One turn moves each row of this set onto another row. After a few examples, where does it send each row asked below?
Vas: [-10.9  28.7   0.5   5.3   0.4 -18.2 -28.4  -6.7 -15.1   1.8  28.2   5.6
  11.2 -18.1  -2.0]
zudo: [  0.7   1.0  21.2  12.9   7.6  -5.5   7.9 -25.3   7.7  -6.7  -6.2  -6.0
 -14.6  16.9  20.0]
nes: [ -0.8  30.2  11.7  16.4  11.9   9.6 -15.9 -22.7  12.6 -10.9  10.6  23.6
  -3.3   2.3   4.7]
Mal: [ -0.4  19.8   5.1  26.3  11.2   7.0 -15.9  -1.7   1.6 -18.3  12.4   6.2
  -7.6  15.1  25.7]
bap: [ 19.5  -6.3  24.5  17.8   8.8  -4.1  17.7 -15.9 -23.5 -11.1  -4.8   8.8
   7.2   5.3   4.7]
Vad: [-25.8  14.6 -13.9  -3.7   7.0   6.9 -16.5 -22.9  19.9  -3.4   5.7   6.8
 -12.8 -16.0  -1.0]
Fuba: [-11.8   0.3  10.7 -18.5   5.3  16.8   5.0 -12.0   4.7  12.9  12.2   2.3
 -30.4  -8.3   6.5]
lepi: [ 13.4   5.8  -0.7  24.0  10.5   9.0  -5.0   9.2 -32.7 -22.0  12.9  18.1
  13.9  -4.8   6.9]
datuv: [-12.8  28.1  -0.3   3.9  -0.6 -18.9 -28.8  -7.3 -12.7   2.4  27.5   4.2
   9.8 -18.9  -1.4]
relem: [-14.0  -0.2 -21.0  -6.4   7.2   7.3  -7.0 -13.0 -13.9  -5.7   6.7  15.8
   7.3 -36.0 -19.4]
pebur: [-20.3 -15.3 -12.3  10.1 -13.8  -0.5  15.8 -10.2 -27.3  -4.7   3.7   9.3
  24.3 -19.1  -6.7]
Pid: [-13.9 -12.2 -28.5   3.5   5.6   6.2  -5.1   9.5 -27.3 -12.6   7.5   1.2
   5.1 -24.3   0.9]
mugo: [ 14.5  -0.2  24.1  -7.8   7.9  18.7  13.0  -4.3 -25.8   6.0  16.0  21.0
  -8.3 -10.2  -3.5]
zim: [  1.0   5.1  16.0  29.9  -7.6   2.0  13.6 -13.6 -22.5 -11.1   7.7  22.8
  26.5   6.2   5.5]
sig: [-26.2   3.5 -22.3   5.1   6.3   5.2 -16.0  -1.8   7.6  -9.7   7.5 -10.3
 -16.4  -5.5  19.7]
Zubu: [-39.9  -6.8 -15.4   4.3 -13.4  -2.0   4.9 -19.9   7.7   1.1   2.1  -7.0
   0.9  -6.8  10.3]
lada: [ 11.2   5.7  27.0  17.3  -4.6   5.5   2.7 -18.2  -9.3  -1.4   4.9  -5.7
   9.2  20.9  26.2]
rozo: [-17.1  -4.8   4.2  -1.0  -8.2   3.2  -1.6 -21.2   7.2   7.1   0.1 -25.2
  -5.3  10.2  27.4]
Lalur: [  7.3  10.4  29.6  -4.6   8.3  18.8   5.6 -10.7  -1.7   7.8  16.1  14.4
 -22.3   4.3   9.3]
vifa: [ -4.7 -11.5   5.3 -22.0   4.1  18.2  11.4  -4.7 -18.8  12.3  12.5   8.1
 -16.0 -22.6  -6.6]
tal: [-11.3  29.8   1.2   5.2   0.1 -17.8 -29.8  -7.4 -13.7   2.8  28.4   4.5
   9.6 -18.0  -0.3]
fur: [-19.2  13.9  13.3  25.9  -9.7   0.0   2.7 -23.6  12.7  -5.9   6.0   6.1
   3.0  18.6  21.5]
Puraz: [-18.6 -17.1  -5.2  -6.4   3.4  -8.2  11.2 -22.3   2.9   0.1 -10.6 -18.6
 -16.2  -6.3   8.3]
Zused: [ 13.9 -13.1  12.7   8.9  -6.4   5.8  12.5  -8.1 -38.2  -1.3   3.5  -3.0
  25.9  -2.9   7.9]
muvo: [-11.8  27.8  -1.1   3.8  -0.7 -17.8 -28.5  -6.2 -15.4   2.6  27.4   4.9
  11.2 -19.8  -2.3]
Tos: [-13.5 -23.2 -10.3  -9.9 -10.1   3.3   8.5 -12.0 -21.1   7.1  -0.9 -21.0
  10.1 -14.1   7.5]
bules: [  0.4 -25.4  -2.3  -2.0   5.2  -5.8  20.6 -13.4 -28.6  -5.1  -8.2  -2.6
   5.3 -17.5  -6.0]
danud: [ 10.4  15.9   6.0  13.7  11.7  10.8  -5.4 -13.0 -20.6 -13.6  11.3  33.3
  17.9 -17.0 -14.0]

sig moves to Pid
bules moves to bap
nes moves to Vad
Now find these:
muvo moves to Vas
Zused moves to lada
pebur moves to zim
Fuba moves to vifa

One turn moves each row of this set onto another row. After a few examples, where does it send each row asked below?
tuse: [  2.9 -10.4   5.2 -10.5  20.9  13.6  28.4  12.7  13.8  -2.6  -3.1   8.9]
disi: [-4.0 11.9 -2.4 29.7 14.6 25.8 22.5  9.1 -3.7  0.6 -6.5  8.4]
sen: [ 11.1   5.9 -17.4  21.6   7.5  -4.7  -6.3  22.7  29.9  -6.8  -0.2  -8.5]
Mokub: [ 21.5  -7.1  -2.7   9.1  17.9 -34.4  -3.4   2.2   7.2   4.6  10.9  12.5]
Zago: [  6.8   4.8 -14.3   6.8   6.5 -14.4 -21.2  15.6  22.5  -9.9   0.0  40.8]
saro: [  8.0   8.1  -2.6  11.5   3.9  -8.7 -26.0  19.3  16.2  -3.5   5.8  41.9]
Geted: [ 11.9   7.3   3.3  11.6   6.1  -4.2  -5.9  31.8  24.6   2.4   6.7 -10.0]
Tavis: [  6.9   2.4 -11.6 -22.8  10.6   6.8  17.3   3.0   7.1  11.7 -12.6  25.3]
mep: [ 11.3   9.6  17.4  28.3   9.8   7.1   6.8 -19.3  24.0  -1.5  19.3   7.7]
Vuf: [  0.4  13.2  15.4 -12.6  -5.8  18.9   9.7   0.5   9.6  13.7   3.6  29.3]
zivo: [  2.9   9.8   7.9   0.1  -6.4  15.8  -1.6  10.7 -10.8 -34.9   2.2  16.6]
Kar: [ 15.9  -2.7  -7.9   4.5  26.3 -11.2  23.0 -16.9  23.3  -4.0   1.8   1.5]
Mavol: [ -8.4  18.1   3.8 -10.3  -0.6 -22.0  -0.2  19.6  17.6  -5.6  -1.9  32.6]
sase: [  9.0   3.6  -8.2  -5.8   3.7   9.2   2.1  14.4 -15.5 -34.7  -7.4  14.2]
zag: [ -5.3  25.5 -19.3  20.3   5.2 -16.2  -7.2  17.6   1.9  -2.6 -12.6  32.2]
dem: [  8.6   8.1   3.2   6.1  -1.4  17.0  -5.7  14.4 -18.7 -30.6   0.1  16.5]
rovuf: [  2.4  -1.2   0.8 -16.6   9.4  -2.7 -12.6 -28.2  -3.1  -2.8  -7.2  20.9]
goli: [  3.3  12.3   1.2  19.5  12.6  -4.1  23.2 -24.6  27.0  -8.1   7.5   2.2]
pekes: [ 21.7  -3.7 -16.6   2.5  12.2  21.5  -8.5   3.6   3.8  14.7  -3.6  34.7]
pup: [ -5.3  18.8 -25.6   6.8   0.3  14.3  16.7 -13.7  10.4   1.6 -15.2  26.4]
fot: [  8.5 -12.1  -2.8  21.2  14.3  31.4   3.9  -1.1  24.8 -13.2   7.0  20.9]
Lason: [ -1.3  18.4  -1.7  20.1  -2.5  -4.6   2.2  21.9  29.0  -5.9   3.3 -11.7]
keto: [ -9.2   9.8 -11.2  24.2  13.5  21.4  28.9   0.7   7.9  -9.8 -10.5   8.5]
mugu: [  6.6   5.3  -4.2   8.1   3.3  -7.9  -0.5  22.9  36.3  -7.8   4.5 -10.0]
sepen: [  1.2   7.8   1.0   6.4   4.7   7.2 -21.7 -30.1  -8.5  -2.0  -4.2  22.4]
zila: [-0.5 -4.2 20.9 -4.2 12.4 20.7 23.3 12.8 14.0 -0.9  5.7 11.4]
ses: [ -1.4  12.1   0.9  -4.2  10.4  -2.0  -8.0 -22.1 -20.8   5.9 -12.2  15.9]
som: [-10.4  30.6  -8.9  23.3  -3.0 -11.5  -8.2  13.5   6.8  -5.3  -5.1  33.3]
neme: [  4.9   1.1  12.0 -11.9   8.3   1.7 -18.1 -21.6 -10.9   4.8  -2.6  20.3]
Sada: [ -2.2  16.7   4.9  -8.4   5.3 -21.6  -3.7  27.6   5.0   3.3  -4.0  30.9]
Gova: [  5.9   5.0 -10.6  -0.2  -1.0  10.9   1.1   7.3  -8.3 -40.8  -6.0  15.9]
netal: [ -8.6  14.7   2.6  -4.4   3.6  -0.7  -6.5 -29.8 -10.3  -1.9 -10.1  16.7]
Nunak: [  9.6   1.2  15.3  14.3   2.0 -27.4  -5.8  -7.7  21.0  -2.7  23.0  16.3]
Fose: [ 16.7   6.4  -3.2  36.3  13.9 -24.4  -9.2   0.7  -3.8   8.5  11.7  12.5]
raba: [  5.6   7.8  -9.3  31.7   4.4 -28.3  -2.2 -15.8  17.7  -9.7  11.8  14.1]
bise: [  9.0  11.3  -2.6  27.1   1.2   1.4 -10.9  23.3  28.1  -2.9   8.3  -7.0]
Kip: [ 27.1  -4.5 -13.0  17.8  34.2  -6.1  11.8  -6.9   8.0   6.9   0.0   2.1]
rilit: [ 17.7 -16.4  -8.1  19.7  23.7  29.2   1.7   8.9  13.1  -4.3   2.3  18.6]
zadup: [  6.3  14.1  -8.9  18.8   7.3  -7.9   2.2  29.7  18.4   1.4  -2.7 -13.6]
Vus: [  3.9   9.3  -7.1  11.7  11.2 -39.4  13.9  -6.3   7.0  -1.5   2.6   5.8]
vufat: [  6.5   2.7  -9.0   3.1  -4.5  24.5  -4.6 -14.5  25.9  -0.7   4.3  38.1]
tomis: [ 13.9   1.6  -2.2  -0.7   3.7  13.7  -5.5  17.3 -17.6 -30.2  -2.7  16.7]
manoz: [  5.7   2.8 -10.6   2.2  11.9   2.2 -19.4 -28.0 -11.7  -1.4 -11.2  21.1]
Bude: [22.5  8.6  6.1 24.4 28.7 -0.4 13.1  0.6 -5.7 17.4  4.6 -0.6]
livap: [  4.5   4.4   0.1  -2.3  -5.0  13.5  -2.2   6.3  -3.9 -41.5   0.7  17.8]
Deki: [18.8  8.3 26.5 19.2 17.2  4.4  8.0 -3.7  7.3 13.8 18.4  3.8]
Puv: [  3.5  16.3  17.7  22.0   3.2 -29.1   5.2   0.6  -1.3   8.5  15.3   8.3]
Zure: [ 1.6 23.6 -6.0 16.2  1.5 23.2  6.1  1.6 -9.8 18.7 -7.0 27.1]

zag moves to Zago
dem moves to tomis
pup moves to vufat
Now find these:
mugu moves to Lason
Nunak moves to Puv
sepen moves to neme
fot moves to zila
mep moves to Deki

One turn moves each row of this set onto another row. After a few examples, where does it send each row asked below?
geza: [  4.5  21.9  20.9  28.6 -33.1   4.2  23.9  -9.0   2.5 -17.9   5.8  -5.1]
domo: [-37.2  13.6   7.4  -6.4 -11.0  27.6  14.3  12.9  15.5 -11.9   0.9   8.1]
tusul: [-29.8  -1.4 -18.7  -3.5  -0.7  -2.5  -1.9  17.5  11.6 -19.9   0.9   9.2]
poza: [ -5.2   4.8   9.3  31.5   6.5   2.8  15.9 -19.1 -13.8 -29.7  18.2 -10.9]
Pobar: [-27.4   8.6  -0.4   4.9  -7.6  13.9   5.4   5.5  35.0 -11.0  17.5  23.4]
Leguk: [-14.7  21.4  15.0  20.2  -0.9   6.0  25.0  20.9  11.7  -1.0 -18.9 -10.1]
Nago: [-21.9  24.7   5.0  28.5  -7.9   8.6  18.2  24.6  14.6  -3.7 -11.7  -2.8]
zibu: [  5.5  -6.2  11.2   4.4  -8.0   4.0  24.7 -27.9  19.9 -23.4  18.1  -9.1]
Radus: [  7.0   0.4  17.6  11.4   6.1 -28.3   7.6 -13.4   2.1 -35.8   6.7   2.4]
revu: [-23.5  -5.8 -13.4 -11.4  -8.2  -1.0   3.6  19.3  14.0 -15.7 -11.3   1.8]
gomut: [ -6.4  13.5  26.6  17.3  -5.3 -12.0  -1.3 -17.0   3.4 -40.7  14.8  22.1]
Mulip: [  5.3  -1.3   7.1  34.7  -0.7 -11.1   3.0 -11.8   1.3 -28.6  19.8 -12.3]
sefu: [ -8.5  16.3  28.5  24.6 -13.5   0.3   0.3 -13.0  -6.4 -39.1   7.9  23.2]
gom: [ -8.3   7.3   2.5  33.0  -2.9   1.1   4.6   0.2 -22.8 -36.8  10.6  -4.4]
zoraf: [-23.6   2.2   5.1 -11.2 -19.8  20.4  19.0  11.3  12.3  -9.1 -18.3   7.9]
geno: [-16.2  21.0   9.4  -4.8  -7.1  10.7  14.0  13.2  31.6  -2.2  -8.9  20.9]
das: [-11.6  -5.0   9.3   1.4  25.6  12.8  25.0   6.1  17.5  -9.6   2.4 -12.3]
Bim: [  0.2   1.8  -4.9  -1.8 -27.3  -1.6  -2.4 -11.3   9.7 -44.7  10.9   5.4]
kubu: [  1.0  -2.9  11.0  22.4  -4.3 -19.2  16.5 -16.3 -11.9 -40.6  -4.0  -3.7]
nav: [ -8.4   0.4  -6.1  -3.0 -31.0  -1.2  -2.7 -14.4  13.7 -40.4   6.4  -0.8]
mugof: [-25.1  22.4   2.9  13.7 -15.5  12.5   5.8  18.4  35.9  -9.4   1.4  13.5]
bivop: [-17.0 -10.0   4.3   1.1  21.1   9.0  29.2   7.7  18.5  -5.9   0.4  -6.0]
koga: [-35.6  16.6  15.0  18.2  16.9  -3.5  -2.7  10.3   6.0 -15.5  -8.9  19.3]
sot: [-20.6  11.3  28.0  -4.1 -10.4  23.4  22.3   2.4  13.3 -12.0 -21.9   9.2]
zazo: [  8.0  19.2  19.3  31.5 -33.5   7.3  23.2   0.3   4.6 -17.4   3.2   2.5]
Lup: [-35.6  16.2  13.4  15.7  16.5 -11.0   2.9   5.8   0.8 -15.8  -3.6  24.0]
lov: [  9.2   2.2   5.2  11.9  -1.7 -30.4  15.5 -10.6  11.3 -23.8   1.6 -15.0]
Mezis: [  4.4  -3.2  16.8  10.4  -1.9  12.3  27.7 -29.2   4.1 -23.5  16.7  -7.9]

domo moves to Mulip
poza moves to mugof
Bim moves to bivop
Now find these:
sot moves to gom
Leguk moves to sefu
nav moves to das
Mezis moves to Nago

